One turning vector, and how many steps it has turned:
The counts run from 0 to 839.
[ 17  35   5  -5 -19  13   0  10 -25   3 -21  27  -8 -15   1  30 -19 -18
  21  16 -27 -33  -4  12 -24  -7 -22  35   7 -30 -58  15  26 -21  19  -8
   0 -12  18 -19  -1 -14  15  -5   8 -24  23 -29  -6  45  14  18 -13   0
  19   7  33]
437
[ 17  -6  16 -24  20   8  16 -36  33  57 -14  36  -3 -10 -12  14 -20 -13
  14  25  37   3  10  28  -4 -27   7  14 -10 -13 -23  38  31  -7  13  14
  15 -19  15 -42   5  -2   8   3  -7  -1  18   9  18  18 -28  29   6  26
  -6  -3  20]
355
[ 24  14  -1 -18  -3   7   6  23 -13   7 -12  21   2  11  -7  21  -2 -21
  37  39  -8 -16   2  29  -3  -7 -30   6  29  -8 -52  11   0 -37   3  -4
 -10 -16  -6 -32  -5   3   1   5  20 -12  19 -30 -37  42  13  13  -9 -45
  18  26   8]
442
[ 49  17   1  16  19 -18  17 -30  -2  21  29  21 -10   5 -32 -21   6  27
   5 -16  11 -10  -5  23  16   8 -16  14  24  16   1 -22  33  18 -12   8
  25 -37  20 -32 -13  -3  17  -4 -21 -32 -25 -12  37 -32  -4  47   7   2
 -13   6   7]
121
[ 28   0 -17   0  12 -48  -5  11 -38  14  -1 -10 -10   4  11 -18 -14  11
  24  -2   7 -25   8   3  -1  15 -25  17 -13 -20  -6 -10  12  -8 -33 -16
 -18  28   9 -14  -3 -19  -9 -14  24 -34 -24 -25 -19  -8  31  11  20 -67
  25  36   3]
200
[ 14 -21  -5 -37  21  15   7 -26   7   1   9  -3 -22   2 -24  24  10   9
  21   0  50  28   4  37 -11 -11  17  -4  23  13 -11  24  15 -45 -43 -20
  40 -32  10 -22   5   3   5  17  -5  -9  -9 -28  20   6 -23  21 -11  -3
  -1  17 -23]
611
[ 22  26 -32   7   4  10  15 -21 -28  -4  11  33 -21   2  12 -22  -7   5
 -10   0  -7 -26  -1   1  -1  -7 -16  53   1 -29   1  29  -2  15  -7 -25
 -13  33  26 -25 -14 -13   8 -21 -16 -42  10  -7 -20 -12  28  -5 -34 -55
   1  14  15]
453
[ 12 -25 -30 -23  27  -9   8 -16 -27  -5  -3  -1 -14  25  11   2   6  12
  11  19  31  -2  17  28   2  -6   2  10  17 -14 -14  35 -16 -31 -40 -16
  -7  13   2 -26  -9  -2 -13  11  -4 -16   1 -21 -29   5  16 -13  -7 -71
  19  43 -10]
815
[ 20  12   9  -9   2  -2   2 -18  29  41  15  22 -22 -27 -11   0 -29 -10
  16 -16  24  -4 -14  -4 -25   0  -3  35 -32  -6   9  -1  49  12   7 -17
  33   2  32 -18  17 -23  21 -21   8 -15 -15   4  37  -6 -19  49   6  36
   0 -18  15]
375
[ 47  -6 -10  -5  24 -12  31   7  45  42  42  10  10   9 -11 -20 -22 -17
  32   3  31  12 -30   6   6   4 -21  -6  23  32  25  -8  -3  -4   2 -12
   6   7  -6 -36  -3   1   9   6   8  11  13  20 -13  -9 -17  31  13 -42
   4   3 -31]
137
[ 13   5   9  22  14 -18   9 -21 -11  21   2  15  11 -17  21 -43 -43 -21
   5 -20   7 -44 -25   8  -4 -10 -18  40 -30 -40   3  21 -10  -7 -10  -2
 -22  32  18   4   2  23  17 -11 -19 -17  15   6 -16  -6  45  -1  -2  10
 -12 -11  37]
313
[ 34   0   0  11  19  14  24 -21 -25  -1   7   8   8  -3  -9 -30 -10   4
   8   0  22 -12  -6  30  23 -14 -25   9  25 -19  -1  16 -24 -34 -37 -13
 -20   8  17  -2 -10  30  17 -10 -15 -33  15 -12 -32 -10  31 -19 -26 -59
 -18  15  -1]
81
[ 32  10  -4  -1   2 -31   4  11  25  41  17  11  -3  -5  -1  12 -29 -15
  29  -6  -2 -14 -25   0 -24  21  -6  15  -3  16 -12 -18  41  12  28  -2
  29 -19   7 -36   7 -26   9   9   8   9  -7   0  32  16 -18  61  32  30
  24  -4   6]
746
[  5 -11 -17 -19  22  -1   0 -41  -1  23  13  19 -35  -9   5 -24  -8  11
  -5 -13  44  -1  12   9 -14 -12  14  47 -41 -23  21  35  20   4 -34 -30
  17  38  31 -15   7 -16   4 -16  -3 -32 -20  -1  14 -30   6  13 -13 -10
  -5   4   7]
596
[ 11  -4   5 -10  -1   8   3  28  12  -1  22  -5  -1 -17   4 -20 -32 -47
  42  -4  22  -8 -39  15 -22  -1 -28  12  -2  -1   3   3 -29 -54 -27 -34
  -3  28   0   3  13  23  17  -3  25   1  16 -16 -47  17  35   4 -20 -19
  -3  -4  -4]
53
[  1 -17  10 -38  22 -10  -9 -14  11  43 -31  19 -10   9   1  18  -9 -18
  30  34  36  -8  25  33 -16 -23   5  15 -22 -19 -44  42  21 -27  -4  13
   0 -10   0 -40   7  -3 -11   9  16  -1   8 -10  -2  32  -5  21  14  11
  11  13  26]
582
[  9  -2 -32  -5  12 -32 -15  16   7 -16  48  -5 -35  17  -2 -34   8 -12
  32 -28  12 -12 -25  17 -24  22  -7  26  -4  30  -1 -17  -2 -12 -21 -26
  36  -9  -7 -23  -3  -3   6  18  16  -2 -35 -29   9 -18  25  49   3  19
  -1   5   5]
260
[ 35   5  -1  16   2   1  13  -1 -18 -20  34 -14  -4 -23  -7 -28 -24  -5
  21 -37   8  -8 -38  11  -3  15 -26  10  18  -3  18 -18 -15 -40 -47 -41
   9  12  22  18   5  15  28 -12  -2 -28  -6 -26 -13 -16  37  -2 -24 -30
  -6   1 -15]
652
[ 24  32  15  12   1  -6  -5   1  -2  29  -2  48  -9  -7 -13 -34  -6 -20
  23  13  -5 -36  -2  30   3 -13 -38  37 -14 -15 -34   1  16   6   9  12
  -8 -12   8 -23  -8  12  17 -16   9 -34  -5 -17  -7  -3  33  36  -3  21
 -20  -4  51]
92
[ 34   6 -23  -3  14  12  22  -9 -30  -8   8  10  -2  13  -3  -7   2  12
   7  14   7  -8   1  22  14  -3 -19  15  37 -14 -10  19 -14 -23 -27 -22
 -16  10   9 -24 -18   1   1  -5  -7 -34  14 -18 -33   3  18 -12 -24 -89
  10  36 -13]
448
[ 23  -1   3  -5   1 -10 -11   2  -5 -18  38 -15 -28 -16 -23  -9   0   4
  31 -32  22   2 -25  20 -20  18 -10  10   7  19  -1 -25  20 -33 -42 -32
  44 -20  20   1  12   0  22  -4  12 -21 -36 -41  26 -14  12  42  -8  18
  -7   3  -9]
630
[ 46  -2 -26   8  24 -16  36 -33   9  27  43   7  -4   5   2 -19 -24  17
  -2 -24  20   1 -19  -9   1  12   0  21  10  10  44   0  15  26  -8 -23
  17  14  23 -24  -5 -20  10  -5 -28 -13  -5  16  20 -31 -16  20   6 -40
   6   5 -26]
736
[ 29   6  -7 -13   6   7  11  14 -17   2  -7  15   3  14 -10  10  -1  -8
  31  35   2  -9   1  31   7  -6 -29  -1  41  -4 -42  12 -11 -38 -12  -8
 -14 -13  -5 -31 -12   4  -2   3  17 -18  16 -28 -39  30  14   4 -11 -67
  16  34  -5]
444
[ 35   1  -6 -13  21   2  26  -2  44  49   9  34   5  17 -13   9 -13 -23
  27  29  23   0 -11  19   1 -12  -9   5  24  21 -13  14  11   3  30  11
  11 -17  -7 -56  -7  -5   2  16  -3  15  24  16  -2  18 -30  40  14 -11
   8  10  -4]
726
[ 18   9 -18  -1   5 -27  -1 -26 -53   0 -17   2 -22  -3  18  13  -7  30
  -6  -9  -9 -32  17   9 -10   8   1  34  -8 -40 -30  11  41   4 -23  -7
   3  -4  33 -15  -7 -27   1  -9 -12 -42 -18 -30  23   4  18  10   6 -22
  26  33  22]
206
[ 23  11   6 -15 -16  30  24 -12 -11  -2  -9  -2   3 -32   4  49 -36 -13
  10   1  -5  -6 -26   2 -29  -2  -1  13  23 -28 -22  22  27 -42   0 -32
  17  -7  35   0  14 -11  22  -3 -15  -6  36 -14   7  50 -11  -4 -19 -14
  25   0 -10]
413
[ 12 -21 -20 -29  26 -10   2  -1 -20   2 -13  -1 -10  24   5   9   7   3
  26  25  28  -4  16  33   2  -6  -2   2  20 -11 -33  29  -8 -42 -33  -7
  -8   1  -9 -35  -7   0 -16  19   7 -15   4 -27 -29  19  15  -5   1 -63
  20  43  -5]
813
[ -2  -5 -14 -29   5  20   3  -4  39  16  32  14 -31 -14   3 -19 -24 -37
  22 -10  38  11 -22   4 -33 -10   2  38 -27   1  21  24  -4 -17 -12 -49
  23  42  15 -16  17  -6  17 -10  17  -3   4   5 -16  -8   4  22 -28   2
  -6 -13  -6]
621
[ -4   9 -21 -19  11 -23 -28   5  -7  10   3  27 -41  14   8 -25   8 -16
  22   9  10 -29  12  21 -23  -4  -6  49 -40 -10 -32  16  14  10  -3  -7
   9  10   2 -39  -7 -17  -4   0  26 -24 -22 -26  -6  -5  31  39   1  15
   3  15  43]
827
[ 11 -28   0 -39  17  -4  -2  -5  19   5  13 -12 -18   5 -17  22   6  -4
  39   4  49  24  -5  33 -18  -1  12  -8  15  24 -19  10  12 -54 -34 -17
  39 -30  -3 -26  10   1   2  25  13   9 -13 -27  10  14 -16  31   3   4
  12  17 -19]
16
[ 19 -12  16   1  11 -17   7  10   1   3  -3  -8  22   0   3  -1 -28 -34
  42   1   6 -24 -30  38  -7  -2 -19  -8  22   3 -39   6 -14 -61  -8  12
  -1 -33 -16 -10   0  35  11  32  -3  19  24 -19 -16  39  26  11   9  23
   1   8  18]
299
